Named moves, each a turn or a mirror, and the order they were made in; the first pair answered
C:
[-1.2, -11.8, 21.4, -31.9, -42.6, 27.7, 25.4, -2.2, 15.2, 49.9] => [-27.5, -10.1, 12.8, -5.4, -27.8, 4.2, 24.9, 17.3, 21.9, 65.1]
[21.7, -3.0, 4.3, -14.8, 3.9, -15.0, 7.3, -14.1, 9.9, -12.3] => [1.4, -1.0, -2.8, 5.1, 15.7, -27.9, 8.3, 2.3, 18.7, -2.1]
[-0.3, -11.5, 21.0, -36.6, -39.1, 30.6, 16.9, -13.6, -3.6, -1.0] => [-55.9, -6.0, 0.2, 7.1, -10.0, -9.0, 15.8, 26.5, 17.5, 23.2]
G:
[12.9, 7.9, -8.4, 29.8, 43.2, -3.6, 28.3, 19.5, 4.8, -20.3] => [-10.5, 6.2, 1.7, 23.7, 36.0, 1.2, 42.3, 26.6, 3.4, -4.0]
[31.6, -4.0, -27.7, 15.5, -23.4, -5.2, -30.0, 2.1, 20.2, -21.9] => [19.4, -7.8, 16.3, -15.9, 6.6, 41.7, -21.2, 29.5, -4.0, 14.0]
[-29.4, 8.9, -22.6, 10.2, 20.9, -4.7, 7.9, 12.4, 1.9, 32.9] => [-8.3, 8.8, -38.4, 25.0, 20.1, -14.9, -6.0, 2.5, 6.0, 6.1]
A:
[-20.7, -5.4, -15.0, 8.2, -27.3, -22.7, -3.6, -23.4, 12.1, -7.5] => [-32.4, -2.8, -5.5, 4.0, -28.5, -19.3, 3.9, -16.0, 15.5, 0.8]
[31.1, 8.8, -17.7, -8.1, -27.1, -23.1, -28.4, -23.4, -7.0, -47.1] => [-6.9, 7.5, 15.4, -46.8, -53.8, -1.8, 11.0, -19.4, -18.6, -8.1]
[1.9, -14.0, -26.1, -7.0, -39.6, 2.6, 2.8, -33.7, 18.5, -38.5] => [-40.8, -17.5, -1.1, -25.7, -37.8, 14.0, 29.4, -17.2, 16.5, -0.1]
Q:
[11.0, -9.8, -14.4, -6.0, -9.1, 14.1, 3.1, 5.4, 3.7, 1.7] => [10.4, -7.3, -10.4, -4.9, 1.3, 15.3, 0.4, 6.4, 8.9, 9.9]
[-38.3, -9.6, -20.3, -2.4, -42.3, -8.0, 39.1, 26.2, 18.4, 34.2] => [-12.9, -12.4, -16.8, -19.1, -62.5, 6.1, 44.2, 0.1, 16.0, 17.8]
[13.8, 0.7, -36.9, 9.9, -9.4, -24.5, -14.1, -20.9, 31.1, -9.6] => [31.6, -0.3, -29.2, -2.8, -9.1, -8.0, -19.6, -27.0, 28.4, -20.4]
Then:
Each pair is 2 to 3 moves apart.
[-6.2, 10.0, -11.4, 30.2, 50.6, -22.2, -32.3, 7.8, 2.1, 3.7] => [26.7, 1.1, 27.2, -39.3, 13.3, 30.9, -12.9, -24.7, -19.8, 0.4] => G C
[-9.4, 17.9, -51.8, 22.1, -17.3, -47.7, -3.4, -28.4, 27.7, -44.6] => [3.2, 16.1, 0.4, 8.1, 85.1, 12.6, -29.8, 23.0, -12.8, -5.6] => G C
[11.0, -13.9, 38.6, -26.5, 21.6, 37.1, -2.9, 6.3, -42.1, 23.6] => [51.0, -8.9, -15.0, 16.3, -11.6, -11.6, -32.0, -34.4, -20.6, -40.8] => G G
[-1.2, -24.4, 32.1, -28.7, 6.4, 36.3, 32.2, 6.7, -33.0, 17.9] => [-7.3, -24.4, 29.1, -30.4, -22.6, 28.4, 47.5, -3.7, -25.7, 9.2] => C Q C
[-4.3, -4.5, 35.5, -52.1, -8.7, 42.4, 29.4, 8.3, -30.4, 24.8] => [-5.5, 3.1, -32.9, 10.4, -55.4, -41.7, 13.6, -20.7, 19.9, -20.4] => C G A
[45.8, -3.5, -2.5, -5.8, 11.1, 20.1, -17.4, -4.5, -10.7, -41.5] => [-4.4, -0.5, 7.6, -28.4, -46.8, 11.3, 32.8, -8.6, -5.8, -15.0] => A G
